(in the rows, 128 means zero)
The rows of Y fall into 3 groups, and each row is roughly a mix of its group's hidden directions.
Y (95 x 10):
[[ 87 170 120 143 126 110 160  81 113 135]
 [168 149 106 169 103 100 128 155 113 160]
 [113 116 157 109 126  95 148 150  69 106]
 [ 94 106 121 110 159  71 151 105 140 114]
 [ 97 127 139 120 170  85 166 110 106 152]
 [162  77 142 144 126 104 169 108 110 147]
 [153 143 125 142  82 169  92 164 133 122]
 [165 116 138 113 146  96 159 155  82 151]
 [126 169 141 152  68 105 129 136 100 115]
 [147 136 176 126 120 155 111 132  72 151]
 [ 89 141  83 100 135 126 132 122 175 100]
 [100 169 148 137 106 135  87 170 103 127]
 [141 173 127 163  83 155 143 142 151 148]
 [121 157 112 117 153 192 102 116 155 120]
 [122 158 147 113  98 136  81 177 110 117]
 [145  99 119 184 134  95 153 111 108 155]
 [132 152 181 111 116 113 139 136  77 154]
 [121 112 126 107 155 194  90 130 129 115]
 [164 131  90 181 118 120 128 116 153 162]
 [ 81  92 102 120 165  96 141 109 135 110]
 [154 126 170 120 132  92 131 117  72 147]
 [160  98 133 146 141 123 178  90 146 156]
 [121  99  85 116 164 131 140 103 175 107]
 [128 125 100 157 126  77 133 169  98 154]
 [114  91 162 134 167 135 160  86 114 141]
 [168 171 127 149 118 117 128 123  76 153]
 [ 99 171 142 159  77 144 115 146 140 112]
 [114 178 144 126  84 123 100 161 104 117]
 [140 101  82  98 174 139 118 153 141 105]
 [ 90 132  84 122 109 111 147 138 178 106]
 [125 143 140 188 109  81 146 142 116 148]
 [130 128 155 143  83 131 177 119  97 162]
 [163 149 133 113 105 141  78 173 123 109]
 [ 90 141 110  80 130 157  94 145 142  99]
 [130 109  66 107 141 158 149 102 140 104]
 [ 70 148  95 104 134 126 167 115 142 112]
 [ 93 131 103 108 127  60 125 135 106 115]
 [ 87 157 140 139  88 109 121 176 115 144]
 [145 140 126 133  94  71 120 140  78 134]
 [134  82  78 110 145 126 136 108 155  95]
 [113 150 159 145 107 107 118 189 115 156]
 [184 144 105 137 133 141 115 132 183 118]
 [192 136 127 120 168 146 112  99 147 130]
 [ 98 195 125  88 105 120 126 127 131 121]
 [170  99 148 161 155 150 142  89 134 150]
 [133 131 138 149 113  82 134 138  61 128]
 [109 128 122 152 104  60 128 164 129 119]
 [ 95  93 147  87 156  92 139  99 122 124]
 [170 151 149 187 135 138 136 108 123 156]
 [171  88 135 132 176 113 131 105 156 115]
 [151 125 148 100 184 131  97 101  97 126]
 [129 181 161 102 131  97 101 125  93 120]
 [166 101 178 129 161 137 119 111 165 120]
 [ 99 184 153 147  88 153 127 141 143 130]
 [ 85  99 106 188 133 118 142 141 144 128]
 [111 105  82 101 137 121  86 138 158  95]
 [145 140 125 100 189 145 112  82 130 123]
 [153 154 142 164 110 165 124 176 133 153]
 [134  82  86 127 148 121 142 156 171 109]
 [122 121  66 135  92 129 122 111  84 131]
 [190 146 134 146 117 165  96 146 116 134]
 [134 111 126  77 149  91  90 143 121  96]
 [170 148 169 131  97 146 106 153  96 146]
 [121 162 148 126  95  98 111 130  68 118]
 [110 105 150 147 118 100 140 194 122 149]
 [160 175 160 131 119 170 118 116 106 155]
 [ 90 144 115 146  84 123 115 180 145 115]
 [144 103 136 165 132 111 171  76 115 140]
 [159 108  80 103 132 162 115 109 143  90]
 [157 146 111 154 104 136 127 161 176 166]
 [118 123  98 147  74  93  95 113 115 106]
 [118 105  72 143 160 130  95 109 127  95]
 [ 80 103 142 166 103 121 127 162 161 124]
 [136  88 114  74 162  99 126 119 107 112]
 [113 124 181 119 139  77 113 143 159 111]
 [135 154 145 134 173 116 143  74 101 150]
 [149 135 154 146 147 180  80 141 106 136]
 [130 137 134  79 121 153  76 160 122 104]
 [145 135  95  99 121 176 114 147 159  90]
 [103 103 145 144 126 157 154 109 190 127]
 [143 163 138  96 132 115  87 119  79 152]
 [125  81 134 142 165 141 184 120 137 114]
 [148 129 129 162  95 187 122 154 154 137]
 [103 168  98 137  96 147 132 119 167  91]
 [112 170 178 140 113 165 135 147 125 157]
 [ 79  74 146 147 152 112 137 116 112 113]
 [123 173 144  90 114 165 111 102  93 122]
 [127 146 117 168 133 183 128 117 176 137]
 [125 164 117  85 112 120  87 146  97  97]
 [170  78  90 130 156 117 127 105 140 110]
 [129 164 162 142  85 103 135 136  80 135]
 [118 160 139 164  61 120 128 140 147 128]
 [172 109  71 129 155 133 132 135 162 134]
 [114  76 123 103 176 132 136  92 140 116]
 [145 106 190 143 114 119  94 150 156 128]]

Here is one row from each group, named. Which group is each of the other rows in?
[162 148 157 165  89 158 135 142 113 159]
H
[133  90 101 100 177  90 143 121 138 111]
F
[ 97 136 173 119 135 114 111 131  67 137]
U

[171 114 157 173 140  95 116 138  99 145]
H
[186 139 154 152  96 160 135 135 122 154]
H
[ 87 108 162  69 123 127 116 110 112 121]
F
[141  74 144 140 130 106 170 104  99 147]
H
[122 118 101 156 151 151 170  86 162 140]
H
[105  93 136  75 159  86 126 125 125 112]
F
[145 124 163 126 172 131 115  97  77 146]
H
[127 140 132  89 165 168 123  83 116 102]
U
[165 123  94  88 143 152 145 123 173 111]
U
